data =
[[112 140 120 144 113 129 129 114 125 125 127 115]
 [136 125 132 126 125 122 130 131 121 132 122 124]
 [118 131 139 131 117 130 135 122 128 132 120 126]
 [129 124 136 119 129 128 136 137 126 130 132 145]
 [122 132 125 150 106 136 121 122 135 114 128 109]
 [114 125 135 112 138 121 129 134 128 139 136 142]
 [117 140 139 142 125 105 122 127 115 135 126 113]
 [124 134 142 109 134 118 131 134 126 144 137 156]
 [129 132 116 123 135 139 116 127 133 123 132 126]
 [131 127 116 116 138 136 119 123 132 130 136 137]
 [145 135 126 138 131 118 126 137 122 123 121 124]
 [131 130 135 128 126 118 132 133 120 133 127 119]
 [128 115 138 129 123 137 141 127 135 130 126 132]
 [126 126 137 125 131 127 133 137 129 127 128 134]
 [132 125 130 120 131 122 129 132 120 133 125 120]]
Rows and columns are counted from 1.
(1, 1)	112
(12, 3)	135
(9, 8)	127
(2, 2)	125
(5, 5)	106
(13, 8)	127
(13, 7)	141
(7, 7)	122
(8, 8)	134
(14, 1)	126
(3, 1)	118
(10, 4)	116
(10, 8)	123
(14, 2)	126
(13, 12)	132
(14, 6)	127
(3, 11)	120
(10, 12)	137
(6, 3)	135
(12, 12)	119
(11, 10)	123
(2, 10)	132
(3, 9)	128
(15, 1)	132
(7, 8)	127
(15, 10)	133
(15, 12)	120
(8, 1)	124
(4, 12)	145
(8, 9)	126
(13, 10)	130
(12, 9)	120
(14, 10)	127
(6, 9)	128
(11, 8)	137

M =
[[133 125 152 126 155 125 124]
 [126 131 128 138 108 136 134]
 [111 134 132 132 125 118 144]
 [124 117 118 133 112 136 142]
 [127 117 130 130 131 123 129]
 [130 135 122 118 147 120 123]
 [142 111 138 128 125 126 103]]
Rows and columns are counted from 1.
(1, 1) => 133
(7, 1) => 142
(6, 2) => 135
(3, 4) => 132
(5, 4) => 130
(5, 3) => 130
(7, 4) => 128
(5, 6) => 123
(7, 2) => 111
(7, 7) => 103
(2, 2) => 131
(5, 2) => 117
(1, 6) => 125
(3, 1) => 111
(3, 5) => 125
(5, 5) => 131

X =
[[121 142 134 125 141 111 121]
 [117 136 144 120 138 104 122]
 [119 145 147 136 143 101 120]
 [122 150 151 121 141 117 130]
 [119 139 151 132 133 109 129]
 [124 141 143 121 134 117 131]
 [134 145 144 124 139 111 129]
 [117 145 151 125 142 113 129]
 [128 140 144 128 136 110 125]]
Rows and columns are counted from 1.
(1, 1) = 121
(5, 3) = 151
(2, 7) = 122
(3, 5) = 143
(9, 1) = 128
(1, 4) = 125
(7, 1) = 134
(6, 3) = 143
(8, 2) = 145
(9, 3) = 144
(2, 6) = 104
(5, 7) = 129
(4, 5) = 141
(6, 1) = 124
(1, 5) = 141
(8, 3) = 151
(2, 5) = 138
(9, 7) = 125
(2, 2) = 136
(8, 6) = 113
(8, 1) = 117
(7, 5) = 139

B =
[[130 130 125 131 131]
 [127 128 131 133 124]
 [125 136 130 123 138]
 [125 134 126 141 125]
 [122 130 128 122 134]
 [107 111 140 139 119]
 [128 127 134 134 125]
 [141 132 119 127 136]
 [134 123 136 125 130]
 [119 131 122 137 127]
 [135 119 133 125 130]
 [127 136 115 129 128]
 [113 119 136 129 118]
 [126 129 131 136 121]]
Indices start at 1.
(1, 1) = 130
(7, 5) = 125
(13, 4) = 129
(13, 3) = 136
(13, 1) = 113
(7, 1) = 128
(3, 3) = 130
(1, 5) = 131
(12, 5) = 128
(8, 1) = 141
(4, 4) = 141
(9, 3) = 136
(5, 3) = 128
(12, 3) = 115
(7, 3) = 134
(11, 5) = 130
(12, 1) = 127
(14, 1) = 126
(2, 5) = 124
(10, 3) = 122
(1, 3) = 125
(5, 1) = 122
(14, 2) = 129

A =
[[129 139 123 124 136 124 139 130 126 116 144 134 117 133 151 132]
 [147 126 120 142 116 140 128 138 139 130 113 135 143 130 119 127]
 [119 125 113 126 128 125 131 142 128 110 129 119 127 125 131 130]]
Rows and columns are counted from 1.
(1, 1)	129
(1, 4)	124
(2, 9)	139
(2, 8)	138
(3, 16)	130
(1, 12)	134
(2, 5)	116
(3, 6)	125
(1, 14)	133
(1, 8)	130
(3, 13)	127
(1, 2)	139
(3, 15)	131

m =
[[117 128 116 115 112 117 132 130 135 132 114 138 110 124]
 [120 139 122 119 135 120 126 120 132 141 138 129 118 128]
 [118 127 139 123 130 115 133 135 136 119 131 130 118 130]
 [135 115 136 133 120 130 121 139 120 130 124 134 138 132]
 [114 139 122 113 134 113 131 122 136 129 138 137 111 130]
 [126 138 124 125 138 124 120 120 125 117 138 120 126 124]
 [131 113 138 131 118 130 137 147 130 129 113 130 132 132]
 [119 130 131 117 135 120 132 124 123 126 137 135 124 127]
 [135 132 130 134 135 129 122 124 127 116 135 127 137 126]
 [132 123 126 131 124 134 139 134 134 134 121 122 132 128]
 [144 125 126 143 133 145 129 126 106 124 132 116 149 130]
 [128 136 119 125 141 128 135 123 117 132 137 127 127 124]]
Rows and columns are counted from 1.
(1, 1) => 117
(9, 3) => 130
(1, 14) => 124
(3, 4) => 123
(5, 14) => 130
(5, 2) => 139
(11, 8) => 126
(12, 6) => 128
(8, 5) => 135
(10, 14) => 128
(10, 9) => 134
(7, 9) => 130
(12, 1) => 128
(11, 14) => 130
(10, 7) => 139
(11, 7) => 129
(1, 5) => 112
(10, 12) => 122
(5, 1) => 114
(12, 3) => 119
(9, 7) => 122
(9, 1) => 135
(11, 2) => 125
(7, 11) => 113
(8, 7) => 132
(1, 6) => 117
(12, 8) => 123
(9, 9) => 127
(5, 11) => 138
(7, 8) => 147
(4, 14) => 132
(11, 10) => 124
(4, 7) => 121
(12, 12) => 127
(8, 2) => 130
(5, 4) => 113
(12, 10) => 132

grid =
[[110 111 137 104 114 140 124 132 139 147 121]
 [130 129 121 132 122 128 112 122 141 118 119]
 [140 133 130 138 134 117 142 123 123 123 143]
 [117 120 131 121 122 136 126 129 127 137 123]
 [142 131 116 136 124 122 125 114 134 111 129]
 [128 134 131 134 134 126 135 131 121 125 130]
 [146 143 116 147 128 116 134 108 121 102 136]
 [115 125 129 127 122 138 124 126 125 130 119]]
Rows and columns are counted from 1.
row 1 col 1 -> 110
row 8 col 5 -> 122
row 1 col 10 -> 147
row 1 col 6 -> 140
row 8 col 7 -> 124
row 6 col 6 -> 126
row 4 col 6 -> 136
row 3 col 10 -> 123
row 8 col 1 -> 115
row 7 col 6 -> 116
row 7 col 2 -> 143
row 2 col 1 -> 130
row 5 col 4 -> 136
row 8 col 8 -> 126
row 1 col 4 -> 104
row 5 col 9 -> 134
row 3 col 4 -> 138
row 4 col 8 -> 129
row 7 col 10 -> 102
row 7 col 8 -> 108
row 8 col 9 -> 125
row 4 col 2 -> 120
row 3 col 5 -> 134
row 4 col 9 -> 127
row 1 col 2 -> 111
row 6 col 4 -> 134
row 2 col 9 -> 141
row 3 col 8 -> 123
row 4 col 5 -> 122
row 1 col 7 -> 124

arr =
array([[ 99, 107, 152, 153, 148, 120],
       [119, 138, 118, 144, 105, 142],
       [138, 114, 153, 109, 135, 139],
       [144, 106, 142, 148, 107, 119],
       [107, 142, 128, 134, 143, 135],
       [143, 127, 114, 116, 139, 103],
       [143, 110, 152, 110, 131, 116],
       [111, 130, 145, 143, 114, 117],
       [139, 125, 130, 118, 132, 108],
       [123, 136, 120, 111, 133, 142],
       [130, 148, 123, 133, 109, 115]])
Rows and columns are counted from 1.
(1, 1) -> 99
(8, 6) -> 117
(3, 6) -> 139
(7, 1) -> 143
(6, 6) -> 103
(10, 2) -> 136
(4, 6) -> 119
(4, 5) -> 107
(11, 4) -> 133
(1, 6) -> 120
(11, 2) -> 148
(7, 2) -> 110
(9, 3) -> 130
(11, 3) -> 123
(10, 3) -> 120
(8, 1) -> 111
(4, 1) -> 144
(4, 3) -> 142
(9, 6) -> 108
(11, 5) -> 109
(2, 2) -> 138
(7, 5) -> 131
(10, 6) -> 142
(5, 2) -> 142
(7, 4) -> 110
(9, 4) -> 118
(9, 1) -> 139
(2, 5) -> 105
(3, 1) -> 138
